In the rows, 128 means zero.
One hidden turn or mirror swaps the rows below in pairs. Which row is each named row swapped with?
k824: [116 118 169 127 143 118 137 131 157 137 126 117 135 141 137 131 122 147
  96 135 108 126 120 109 116 151 150 130 158 127 132 149  90 125 125 133
 108 104 119 106 123 104 143 139 119 126 158 124 122 129 141 117 111 121
  98 131 122 110 122  88 130 113  89 139 135 125 100 114 136 135 142 125
 106 115 139 133 122 123  99  78]
k54: [102 138 167 137 151 139 134 123 156 128 122 121 118  99 126 128 147 142
 111 122 124  89 113 118 136 134 135 112 136 133 125 152 100 115 129 121
 118 117 124 136 114 140 126 137 113 134 143 114 122 136 145 150  96 100
 103 125 109 151 144 162 125 106 115 124 140 144 103 120 141 130 125 112
 101 157 124 149 140 105 137 131]
k721: [107 133 163 133 160 137 146 149 148 115 123  91 132 104 137 153 156 151
  96 138  92  87 129 134 134 129 132 112 143 131 129 153  91 118 132 128
 112 117 127 125 135 141 138 153 121 142 142 114 127 127 158 154 118  83
 101 113 134 125 129 147 135 122 134 127 143 156 105 125 138 145 126 100
 103 140 130 138 109 114 119 113]
k449: [ 97 120 134 122 112 120 121 140 171 134 115  83 115 121 144  98 132 128
 123 125 116 113 120 126 140 171 158 113 143 131 120 160  93 125 141  99
 137 108 114 112 112 142 147 179 125 128 139 121 113 170 158 143 107 126
 112 142 139 125 132 127 146 135 104 109 139 133  94 117 167 147 129 121
  96 130 123 154 132 121  93 120]
k42: [108 118 144 138 162 125 118 134 148 138 112 117 137 115 120 134 116 145
 109 124 117 108 116 114 142 177 145 123 152 150 122 127  99 122 123 113
 112 133 137 126 114 124 116 142 110 128 152 107 106 127 145 127 107 125
 122  98 142 138 123 136 115 121 118 141 133 151 109 101 116 144 120 128
  93 126 140 148 156 106 123 124]
k547: [111 128 150 131 140 129 145 145 149 106 126 103 131 118 137 154 142 147
 100 146  85 103 131  96 133 113 137 111 136 118 128 159  93 124 131 137
 119 103 123 108 134 139 148 130 127 141 142 124 139 129 161 153 122  93
  95 133 143 106 125 134 143 118 129 120 145 157  98 100 142 136 140  94
 114 145 126 137 119 123 119  98]
k754: [125 120 118 125 106 108 106 131 172 148 107 101 114 111 137  96 116 135
 120 117 105 137 114 150 149 158 160 139 150 131 122 153 109 133 125 120
 135 112 118  85  84 113 131 169 131 123 141 115 115 127 144 132  89 141
 126 124 143 122 125 105 125 124  97 149 135 131  87 138 138 142 143 136
 114 132 140 149 116 129 132 109]
k778: [119 123 154 135 132 134 121 140 152 116 112 104 132 101 148 139 141 148
 107 138  90 115 127  88 152 122 133 124 134 133 117 154 105 127 119 132
 134 120 138 108 109 148 123 179 124 143 127 117 112 134 162 150 114 105
  80 118 145 120 120 130 131 125 161 131 155 164 104 100 136 135 129 101
 111 158 130 147 104 115 147 113]
k880: [110 118 127 129 127 110 100 113 162 158 109 110 122 118 125 105 116 134
 125 111 114 129 116 115 147 161 155 137 154 144 123 143 104 136 121 118
 130 124 119 105  81 115 118 154 120 128 148 111 113 140 140 128  93 144
 125 133 137 124 123 102 117 129 111 143 125 136  92 125 136 139 129 142
 113 120 145 157 155 121 117 119]
k979: [111 126 123 134 118 136 133 125 158 109 125  89 119 101 157 126 148 135
 103 147 106 127 126 134 127 124 157 112 142 117 123 173  96 134 131 123
 129 106 128 105 126 131 157 151 129 129 149 130 139 170 145 164  95 102
 108 117 150 165 130  96 152 106 114 117 137 138 105 129 151 145 148 106
 110 144 116 138 113 118 112 117]
k268: [111 133 133 124 139 137 155 143 147 105 126 103 128 105 140 158 138 150
 113 168  88  98 136 111 135 131 133 109 136 120 121 157  89 120 148 137
 116 101 130 115 134 139 146 146 125 139 139 124 126 133 150 160 111 116
 117 100 144 136 130 140 145 126 118 122 145 163 109 124 132 139 138  96
 105 136 128 137 104 117 126 124]
k290: [ 97 126 143 141 134 141 129 134 151 115 118  97 130 123 160 133 155 144
 111 135  95  98 127 114 144 143 140 105 137 128 117 165  99 120 130 111
 132 113 131 122 130 159 140 173 125 143 128 116 123 152 164 158 115 125
 116 150 148 130 134 143 145 129 146 111 149 159 100 131 151 158 123  98
 101 141 122 153 119 102 114 123]
k731: [131 116 162 135 141 124 128 158 151 135 114 110 125 127 129 144 115 152
 107 141  82 113 121 148 142 137 136 132 142 136 132 140 108 125 130 140
 115 109 131 106 109 118 119 146 119 132 147 113 141 117 148 137 132 115
  94 107 137 152 110 107 119 119 136 146 144 151 103  72 137 131 139 105
 124 138 145 130 120 131 132 122]
k409: [116 128 159 135 157 121 127 139 152 145 124 103 125 116 123 139 121 145
 106 121 118 112 120 123 127 148 138 130 160 137 134 136  99 127 126 129
 102 124 118 117 116 103 123 154 112 134 169 112 143 130 145 119 109 112
 102  75 119 138 108  99 114 120 106 149 127 137 108 131 117 137 131 133
 108 132 148 139 148 119 135 111]
k405: [126 117 155 138 125 126 132 134 152 124 123 114 128 120 152 146 132 146
  97  79  95 110 118 116 141 129 143 120 137 118 134 151  97 126 152 139
 124 106 121 103 114 133 141 157 131 138 137 122 155 122 170 130 126  98
  77 120 141 112 109 122 136 101 128 138 145 152  85 154 136 127 139  99
 108 156 128 133 129 123 138 115]
k370: [ 98 117 140 128 144 126 118 135 160 155 114 111 128 119 112 118 142 136
 116 112 129 105 122 136 130 137 149 124 163 141 128 141  90 128 110 114
 111 122 108 129 102 115 123 164 109 128 159 108 129 148 141 129  92 143
 129 133 133 145 125 119 123 137 101 133 122 128  94 147 126 148 126 140
  98 127 140 152 123 116 103 127]
k314: [128 129 136 128 100 119 118 124 174 130 114 129 105 107 136 101 118 134
 122 122 114 130 107 125 146 134 150 129 131 121 120 160 114 125 125 131
 138  99 122  91  90 124 133 140 131 124 134 123 125 124 143 141  86 132
 110 135 125 137 138 137 129  99  96 137 146 135  87 114 143 122 149 116
 119 166 124 147 123 124 161 115]
k773: [113 128 136 127 106 123 127 150 168 113 115  90 120 110 161 118 136 135
 124 133 107 128 127  86 147 148 149 117 134 119 117 167 102 131 134 121
 143 106 123  92 117 143 146 184 136 139 129 127 118 157 166 140 104 121
  92 118 154  91 123 125 146 128 127 119 154 148  94 136 136 136 137 110
 109 152 123 154 115 114 143  90]
k36: [123 119 119 125 109 117 132 149 166 102 118 111 124 122 143 124 110 138
 108 140 101 130 118  98 140 156 158 113 136 114 117 155 100 125 132 117
 132  99 130  84 131 136 156 139 136 124 138 129 118 128 160 138 109 125
 115 121 161 101 127 138 148 112  95 122 151 148  95  95 136 140 147 104
 100 148 120 140 117 120 131  92]
k147: [124 116 139 129 118 132 134 164 160 113 114 116 129 120 136 140 145 143
 113 142  90 116 131 118 143 101 140 121 136 119 124 157  98 129 113 140
 127  97 122  98 114 135 136 158 128 137 133 121 139 131 159 146 111 130
 104 147 161 117 122 132 139 128 134 128 154 152  88 115 123 135 146  99
 118 157 128 140  75 122 138 100]
k127: [116 126 109 123 118 119 118 121 160 144 111 111 119 106 134 116 111 138
 133 143 108 126 124 129 147 166 150 133 148 135 117 146  99 131 140 125
 128 111 125 103  89 116 126 164 121 126 144 114 108 136 133 139  85 159
 142 102 144 147 126 109 125 132  99 145 129 143 100 140 126 139 135 134
 108 119 143 151 128 121 130 135]
k96: [116 114 146 138 123 120 114 117 157 146 117 110 124 118 148 122 128 139
 108  61 115 115 112 122 145 156 151 126 147 130 131 147  97 129 150 123
 129 118 116 111  96 128 132 171 125 134 141 115 139 136 163 122 111 118
  93 125 137 118 113 115 127 110 119 141 134 141  84 174 136 133 130 124
  99 141 132 146 151 119 125 126]
k830: [110 121 132 124 127 110 118 116 165 145 124  98 116 113 120 108 115 134
  99 117 128 124 113 118 122 142 157 127 162 126 124 149  93 130 121 110
 113 115 106 105 110 109 145 159 117 120 168 119 132 137 147 126  95 120
 110 106 114 138 121  98 132 118  71 133 122 120  99 130 152 147 140 139
  98 137 138 141 133 132 111 117]
k989: [110 118 172 134 137 128 125 133 155 132 111 114 142 129 158 126 141 147
 114 136 102 125 125  86 143 161 143 129 141 140 120 154  97 126 123 129
 132 115 137 112 105 135 124 172 122 138 127 120  90 147 148 131 107 129
  90 150 143  93 129 110 128 126 145 132 150 146 100 114 130 131 126 117
 107 118 133 151 115 106 112  84]
k626: [117 121 131 144 134 135 110 118 151 134 111 103 126  96 148 127 139 142
 113 136 104 130 122 145 145 137 148 130 146 142 122 154 109 136 120 131
 128 126 143 114  94 122 117 161 118 132 149 116 126 159 132 155  92 119
 112 106 150 185 122  85 122 112 147 144 134 146 110 120 129 139 135 119
 119 135 135 145 128 112 131 137]
k826: [128 117 130 138 125 116 115 125 157 145 118 118 120 138 132 123 108 146
 104 127  96 129 113 156 134 142 151 133 154 126 130 148 110 129 118 129
 114 108 121  95 107 105 132 143 121 124 158 114 152 113 143 129 111 149
 132 121 135 159 114  90 121 114 100 152 131 133  96 120 137 153 144 123
 120 134 145 135 129 128 131 123]

k42 pairs with k36
k405 pairs with k96
k314 pairs with k54
k773 pairs with k409

One hidden turn or mirror swaps the rows below in pairs. Which row is each named row swapped with?
k529: [138 113 133 147 112 114 126 136 130 136 122 121 142 142 173 111 118 132
  93 128 155 130 111 117 135 135 127 124 135 138 134 121 129 132 139 109
 121 116 143 107 110 125 140 117 121 151 124 126 150 111 135 143]
k506: [140 119 136 121 128 120 109 120 115 133 131 124 132  95 157 131 105 129
 126 131 113 116 119 103 135 134 122 120 104 113 146 125 113 130 126 132
 129 129 100 117 128 124 133 136 123 159 121 135 147 120 141 144]
k604: [128 128 112 143 117 123 133 128 105 144 134 146 135 131 172 126 119 127
 111 126 152 120 122 119 136 126 120 121 141 125 143 129 110 135 125 113
 110 137 117 115 121 137 139 124 105 149 128 135 172 112 135 145]
k426: [118 142 142 121 109 128 138 134 128 136 108 122 117 130 106 148 135 102
 136  99 140 143 112 144 109 127 139 114 140 118 110 131 120 127 130 141
 130 116 159 129 131 146 146 121 145 118 115 135 108 118 118 140]
k160: [148 131 130 130 126 111 107 113 128 119 120 131 135 114 137 105 111 123
 125 120 137 130 120 126 143 112 135 115 109 119 152 135 122 140 126 127
 121 155  95 108 125 105 154 134 127 151 133 135 163 123 130 139]
k415: [137 133 148 109 130 133 113 120 128 131 127 114 118  98 112 144 114 119
 150 120 107 130 121 108 119 140 130 119 101 110 139 127 121 121 129 148
 143 120 119 132 135 130 131 137 144 133 114 137 115 126 133 143]
k185: [132 122 115 145 124 111 131 130 109 142 137 144 133 130 172 116 122 126
 114 128 145 119 128 119 137 124 119 122 128 119 139 122 114 144 127 116
 105 124 123 108 116 128 147 127 106 153 134 132 165 105 134 147]
k40: [129 142 115 129 132 131 106 122 129 127 129 124 137 132 147 106 110 136
 107 107 125 121 107 126 105 134 139 130 115 148 121 128 133 153 133 134
 125 145 105 110 127 123 136 137 108 153 144 131 165 135 129 135]
k561: [144 146 144 116 126 126 110 112 141 116 117 122 121 118  90 118 118 114
 148 108 130 146 121 133 126 118 144 115 109 117 144 137 130 128 130 144
 136 146 113 123 133 113 153 135 149 123 125 136 130 129 123 136]
k383: [128 118 115 135 117 103 135 126 114 145 135 136 137 138 173 113 120 134
 107 127 148 124 118 133 131 130 123 115 135 132 141 126 121 133 127 114
 109 125 122 108 117 128 144 127 104 158 127 120 171 123 129 140]
k484: [123 147 137 123 124 133 138 130 129 135 129 130 110 137  93 139 136 109
 154 108 135 145 129 131 109 134 134 121 126 113 125 125 126 126 133 144
 129 107 155 132 129 138 145 131 144 107 120 135 108 116 122 144]
k723: [121 153 134 121 118 146 140 127 125 139 127 132 112 138  96 148 133 111
 150 106 139 144 123 131 110 137 135 120 136 120 131 132 124 117 133 142
 132 121 147 139 134 148 138 128 143 105 113 137 117 123 121 142]
k129: [119 143 137 114 118 126 143 123 135 140 126 122 114 143  96 135 133 115
 147 108 137 150 118 144 104 141 138 115 133 126 129 129 133 113 133 142
 134 109 153 133 131 139 142 130 141 112 113 122 116 134 118 136]
k970: [125 146 134 116 118 140 136 129 125 123 126 121 116 125 105 134 136 107
 152 105 142 140 117 143 109 146 138 114 120 122 120 128 129 112 130 140
 137 120 152 141 142 141 141 132 144 108 103 133 109 129 119 143]
k912: [135 124 113 138 117 117 128 129 104 129 133 135 139 120 184 111 123 126
 112 124 155 114 115 130 138 136 124 114 122 127 133 126 114 130 124 112
 113 136 120 116 128 129 141 128 107 153 117 130 165 119 130 146]
k600: [125 155 127 117 132 142 110 123 139 126 126 115 126 136 104 118 117 126
 128  96 117 135 109 132  91 140 146 129 113 145 115 130 140 143 136 150
 137 136 122 124 135 130 135 139 128 128 136 133 134 141 123 132]
k862: [125 119 123 140 106 108 132 134 109 141 115 135 138 124 175 129 124 118
 101 116 150 120 111 134 134 118 127 114 142 123 121 128 107 142 125 117
 110 131 132 108 119 137 147 118 113 160 126 132 157 108 130 143]
k866: [131 133 151 129 113 132 133 137 145 131 116 109 126 146 112 129 128 118
 123 113 145 149 114 126 113 143 138 124 134 135 124 123 139 118 144 129
 139 106 166 127 120 133 139 120 149 116 113 128 106 120 126 140]

k185 pairs with k484
k383 pairs with k129
k40 pairs with k600

One hidden turn or mirror swaps the rows below in pairs. Which row is each named row swapped with?
k122: [130 106 106  87 147 127 114 153 142 131 126 133 126 119 119 112 124 101
 121]
k591: [118 106 125 144 133 123 141 132 135 112 130 115 139 140 121 118 102 152
 132]
k480: [134 113 116  98 161 140 106 145 125 132 138 123 130 129 129 121 151 105
 122]
k815: [128 112 110 130 142 139 138 125 138 122 117 105 134 165 119 117 139 120
 141]
k33: [120 120 107 122 149 129 125 130 134 119 113 120 123 168 119 126 149 115
 124]
k505: [126 111 116 126 149 129 123 133 120 120 132 119 135 155 137 117 165 119
 124]
k365: [121 122 105  91 156 130 116 151 146 125 117 126 115 139 111 119 132 104
 123]
k722: [138 106 133 115 150 126 121 150 124 129 156 119 144  99 131 121 113 142
 132]
k666: [126 119 100  90 152 132 115 153 136 128 117 124 121 143 112 119 135 100
 127]
k329: [132 109 129 138 138 134 147 131 141 124 130 103 143 135 119 116 109 149
 145]
k791: [127 114 122 136 136 122 151 126 132 116 129 116 152 137 115 123 102 146
 141]
k417: [120 124 103  93 149 132 120 158 149 127 112 130 124 139 105 116 124 108
 124]
k256: [138 122 152 122 144 119 129 144 126 143 154 114 133 138 115 122 127 155
 142]
k955: [126 126 134 124 127 107 131 168 125 134 145 122 125 109 120 119 112 147
 127]
k387: [139 109 136 116 157 124 108 139 119 131 158 131 137 109 137 124 133 132
 133]
k431: [128 131 129 103 144 122 127 148 136 141 125 117 116 167 101 121 139 126
 139]
k461: [121 116 128 119 135 120 147 156 149 122 117 121 133 117 110 114 101 153
 134]
k713: [136 108 134 124 152 130 115 143 124 129 161 125 149 108 138 119 129 140
 125]
k558: [132 132 112 119 143 113 104 158 118 128 124 126 118 144 118 112 154 114
 115]
k174: [115 109 108 137 138 128 131 126 130 110 120 117 131 168 123 118 132 125
 127]
k993: [123 123 111  88 150 124 117 155 146 131 114 135 115 130 105 121 120 111
 133]
k195: [136 129 132 128 136 106 118 167 127 130 134 126 128 108 114 111 114 149
 122]
k333: [134 108 137 118 156 126 117 144 130 127 158 121 138 101 136 121 120 142
 128]
k536: [125 117 105 130 142 126 140 120 125 115 121 117 145 165 118 125 133 120
 136]
k728: [128 115 134 126 135 122 143 147 147 126 125 116 136 116 110 118  95 154
 133]
k144: [138  98 123 103 148 125 113 147 131 131 151 130 139 100 135 113 122 120
 123]
k798: [124 132 100 109 139 117 111 156 131 119 119 119 118 152 118 114 148 110
 119]
k504: [127 113 137 138 141 121 140 137 138 122 135 118 140 119 121 125 103 163
 131]
k844: [131 116 123 129 146 130 131 125 125 117 117 113 137 165 131 119 154 119
 127]
k72: [134 122 132 128 134 110 121 159 129 122 149 116 137 105 128 116 114 156
 125]
k845: [131 113 129  96 151 134 123 161 143 134 133 124 133  98 114 120 105 133
 128]
k444: [123 129 111 114 135 115 116 158 117 132 132 123 113 148 122 120 155 109
 121]
k89: [129 117 139 128 136 122 150 143 144 120 114 113 142 130 116 117 101 152
 135]
k840: [128 114 113 126 149 131 120 127 123 122 126 115 130 162 127 121 158 111
 124]

k722 pairs with k666
k144 pairs with k122
k480 pairs with k845
k461 pairs with k505
k174 pairs with k591
k431 pairs with k256
k840 pairs with k728

One hidden turn or mirror swaps the rows below in pairs. Which row is each named row swapped with?
k21: [125 122 117 125 125 139 136 138 137 144 128 119 106 137 105 151 142 126
 118 138 129 154 138 144 128 122 132 136 136 105  91 131 117]
k684: [147 123 146 123 115 117 134 132 133 112 141 129 125 110 115 142 136 143
 155 101 111 127 142  93 152 118 127 122 139 127 137 115 137]
k650: [141 142 124 117 145 118 134 138 125 129 129 144 133  99 138 101 150 127
 126 133 143 130 125 113 142 135 108 115 139 126 153 147 122]
k597: [120 121 102 120 125 125 137 121 129 140 127  96 116 122 129 127 122 121
 129 132 149 119 123 112 112 129 123 125 121 104 119 145 150]
k60: [137 134 131 127 124 140 140 137 139 144 125 138 106 122 107 149 150 123
 118 130 113 153 134 141 140 115 129 133 151 114  92 124 104]
k176: [170 135 131 121 111 130 122 142 134 121 131 143 130 120  98 129 139 144
 147 118 116 137 116  84 150 128 133 117 138 112 144 120 131]
k362: [166 126 131 113 110 137 142 130 140 117 144 138 124 121 102 140 125 142
 135  99 109 133 141 101 150 123 134 121 128 125 128 119 131]
k294: [138 138 137 117 145 107 121 148 112 129 129 138 123  92 131 123 157 122
 137 120 127 113 132 112 141 129 118 117 151 141 140 131 141]
k963: [116 126 110 128 116 139 136 138 139 149 127 117 107 131 110 144 142 122
 118 135 125 141 131 142 131 115 135 134 132 110  89 127 114]
k729: [141 142 129 117 148 122 130 142 117 150 113 140 120  86 124 112 149 113
 128 116 147 116 133 117 135 137 118 113 144 124 150 143 139]
k980: [144 138 137 118 133 120 116 143 117 125 109 156 122 106 117 116 147 124
 133 130 138 122 118  99 143 146 116 106 138 113 154 142 125]
k37: [116 117 106 130 121 130 138 127 134 153 124 103 114 133 126 137 127 111
 124 133 143 128 123 138 121 119 126 136 126 106 104 140 131]
k971: [118 112 103 129 128 135 134 123 128 146 124 101 111 124 125 139 127 111
 129 140 150 140 123 135 115 124 125 134 125 104 109 142 127]
k918: [159 135 126 118 118 138 132 123 140 118 133 138 142 121  96 148 134 147
 143 126 109 129 148  98 143 127 133 117 137 117 146 113 122]

k650 pairs with k918
k684 pairs with k294
k597 pairs with k60

